In the data rows, 128 means zero.
Some points, each followed by its number:
[ 68  78 141  80 136  32 157  65 125 163   0 134 173 113  90 108  77 208
  79  87 213 218 104 173] 0
[126 153 112  93 133 107 149  80 101 153 157 126 158 144 120  95 154  91
  96 100 148 117 101 174] 1
[184 175  47 178 108 145 138 149 196 121 141 161  71 204 123 202 130 128
  68 129  75 139 159 156] 2
[ 29 105 164  85 163  27 169  56 142 152   0 147 183 101  86  88  81 216
  63 102 230 218 107 182] 3
[222 155 139 199  87 199  72 218 129  88 219  86 111 103 162 144 199  78
 224 194   0  51 157  19] 4
[ 86  98 131 133 111 117 143 118 170 130  94 157 102 109 115 133  87 189
 105 119 163 182 160 138] 5
[147 164 148 170  90 205  66 203 127 102 195 121  99 117 171 149 142 105
 159 177  54  79 163  50] 6
[138 101 135 119 133 129 166 130 143 108 119 138 118  99 106 112  99 153
 139 150 149 152 146 144] 7
[250  10 138  63 163 185 131 131 196 101   0  52  11 105  31 164 113 128
 208 170 115 155  79  60] 8
[124 133 114 109 120 142 117  90 135 144 161 149 107 159 125 130 154 101
 113 113 127 112 115 147] 9
[153 132 110 112 129  97 173 111  65 140 141 123 189 109 119  58 153  92
 132 120 145 116 110 153] 10
[163 155 200 144 118 187 151 135  51 108 144  93 111  84 177  84 188  35
 163 137 136  75  96 103] 11
[ 71 121  99  62 143 103 127  48 179 160  95 146  82 172 100 143 128 131
  54 112 161 126 116 135] 12
[122 101 149  93 115 140 104 166 129 113  28 115  88 115 107 135  89 171
 101 124 163 126 124  92] 13
[214 162 123 192  74 198  68 196 128  94 214  92 117 102 154 150 182  89
 214 185   0  55 152  34] 14
[142 111 134 119 123 154 121 139 140 132 127 138  97 135 127 149  98 131
 138 148 117 134 135 133] 15
[106 104 130 131 131 148 120 124 147 118 116 144 113 112 128 117 115 174
 113 124 142 158 143 105] 16
[116 142 114  89 140  95 152  73  98 150 134 143 164 157 115  99 136  87
 101 110 149 128 103 173] 17
[197 200  82 206 134 113 141 165 148 117 178 169 171 206 109 161 162  85
  60 167  54 124 157 164] 18
[147 120 145 105 116 143 106 132 167 117 103 113  86 139 120 156  76 125
 110 130 102  93 153 126] 19
Which three points above are nearest to each new point? Their numbers follow each, nearest first.
[126  97 155  80 155  48 190 124  86 129  73 128 223  84  99  76  84 159
 141 115 203 201 114 196] 0 3 10
[ 80 212 193  85 122 107 166 188  96 164 184 122 123  55 103 141  49  88
  97 166  93 144 192  92] 15 7 19
[110 143  87 124 162 170 164 115 244  74 149 169  92 208  64 255  69  93
 150 122  94 130  68 223] 2 15 19
[122 110 126 126 119  82 139 109 127 118 101 127 229 158 110 117 162 168
 116 114 140 170  96 124] 17 10 16
[155 154 126  66 132  93 141 146  56 115  75  69 106 140 102 113   5 101
 137 196 165 154 129 159] 7 15 13
[ 98 164  11 138 175 175 137 127 185  78 218 124 144 202 119 236 172  30
 196  45  96  24  38 233] 9 1 2
[218 151 155 155 119 213 122 208 119 103 187 128  64 108 131 146 118  92
 190 183  63 100 131  89] 6 14 4
[132 134  82 160 126 132 109 141 203 119 109 158  82 182 119 164 128 146
  59 129 105 157 163 106] 2 16 15
[ 77  87  82  91 136  85 189  44 199  77 127 118 155 117 167 179  32 229
 114 123 111 205 111  90] 5 16 7
[ 88 102 128 120 130 120 125 103 135 130  78 132 140 105 130 124 117 176
 109 131 163 169 138 108] 16 5 7
[169 168 117 169 118 185 109 145 121 120 212 126 112 122 149 130 136  69
 177 157  52  72 125 133] 6 14 15
[134  98 121  90 120 123 146 110 160 128 103 128  97 149 105 151 103 148
 120 104 139 159 118 140] 15 7 16
[112 109 130 103 140 106 143  91 177 123  88 144  95 154 101 145 100 160
 102 134 143 150 119 165] 5 7 16
[120 142 171 154 160 104 151 136  94 134 195 118 167 122 175  97 147  95
 139 130 113 104 136 104] 10 1 9
[172 169 106 158 117 172 104 150 118 122 211 132 117 134 154 135 153  65
 167 144  54  80 115 138] 6 9 15
[104 160  15 131 166 173 146 116 194  91 205 118 154 200 127 227 174  40
 202  37 107  21  36 224] 9 1 17
[102  88 162 145 125 100 163 192  91 107  65 128 177  66 102 126  51 174
 161 176 177 213 145 142] 7 5 16
[198 180 115 133 116 162  97 168  76 147 216 116 112 155 164 138 196  15
 164 150  61  58 129 105] 6 14 11
[120 114 128 127 129 149 122 112 136 129 140 129 107 143 122 135 121 143
 119 121 124 122 125 116] 15 16 9
[ 69  80  70 187 136 147  29  77  43  83  16 117 229 181  45 160 228 120
  59 206 210 203  56  70] 16 13 17
[121 139 150 198  82 159  73 100 114 144 154  85 157  87 200  90 129  89
 204 133  73  86 164  97] 6 11 15
[112  86 117 158 109  97 111 116  93  53 114 218 167  78 156  93 169 191
 145  86 124 171 159 141] 16 7 5
[107 118 163 175 110 148  89 178 111 140 196 119 131 103 170 111 208 148
 131 111 121 116 189  58] 6 16 15
[107 160 146 189  88 154  70 111 112 129 185  98 163  93 203  85 141  93
 184 124  67  84 149 105] 6 11 9
[176 159 119 162 118 188 114 148 129 123 200 121 106 124 161 130 144  59
 181 164  61  66 123 139] 6 14 15
[ 23  98 141 146  89 137  88 127 147 145 148 154 106 127 186 132 162 153
 105 114 168 111 145  93] 16 9 5
[111 112 146 153 143 109 161 112 139 108 146 179 141  99 136 122  71 153
 128 151 148 141 129 188] 7 5 16
[  0  58 109 134  89  85  93 167 132 175 141 195  74 137 117 187 104 155
 153 192 137 102 104 110] 15 16 5
[220 174  81 208 158 128 151 194 144  86 161 144 144 170  91 159 168  80
  89 172  61 125 148 129] 18 2 15
[158 158 125 134 124 148 115 113  77 144 198 144 144 146 142 110 191  60
 133 122  96  84 114 121] 9 1 10
[150 106 129 129 145  62 170 121 130 138 154 130  55 119 149 103 148 196
 119 106 118  88 160 156] 7 16 15
[118 101 152  88 149 119 143 171 150 118  76 131  59  84 128 155  83 239
 114 126 150 196 182  98] 5 16 13
[122 118 157 133 125 143 129 141 111 118 133 145 151 113 126 119 124 165
 122 127 130 154 147 109] 16 7 15
[113 103 117 108 132 110 142  84 179 126  84 154 105 144 100 158  96 154
 115 135 148 154 120 156] 5 7 16
[122 123 199 131 110 148 179 109  74 112  80 120 109  46 142  66 147 107
 140 162 184 148 128  88] 7 11 16
[ 88 145 126 102 116 122 148  95 153 127  97 162  90 129 114 145  69 195
  99 119 148 158 116 181] 5 16 7
[128 126 154 106 128 141 140 128 116 119 115 148 130  99 132  96 122 168
 122 132 152 148 147 113] 16 7 15
[129 136 154 178 104 152  67  98 120 142 155  83 148  63 196  97 129  80
 205 148  68  87 154  80] 6 11 15
[114 143 134 148 104 158 103 136 114 140 193 140 123 147 157 103 173 117
 112 110 116 116 149 104] 9 15 16
[116 131 134  93 185  36 174 139  82 175  23 108 185  94  84  81  14 195
 116  97 201 234 115 173] 0 3 5
[ 90 128 165 113  97 130 118 161 133 117  49 136 113 115 124 121  83 179
  87 110 167 127 119 124] 13 16 5
[128 112 137 125 129 141 123 153 115 125 111 121 133 124 138 138 110 168
 129 118 137 161 132 114] 16 15 7
[ 78  79 105 117 161 132 181  68 124 124 164 117 249 113  83  81  81 160
  50 119 208 166 133 110] 17 16 7
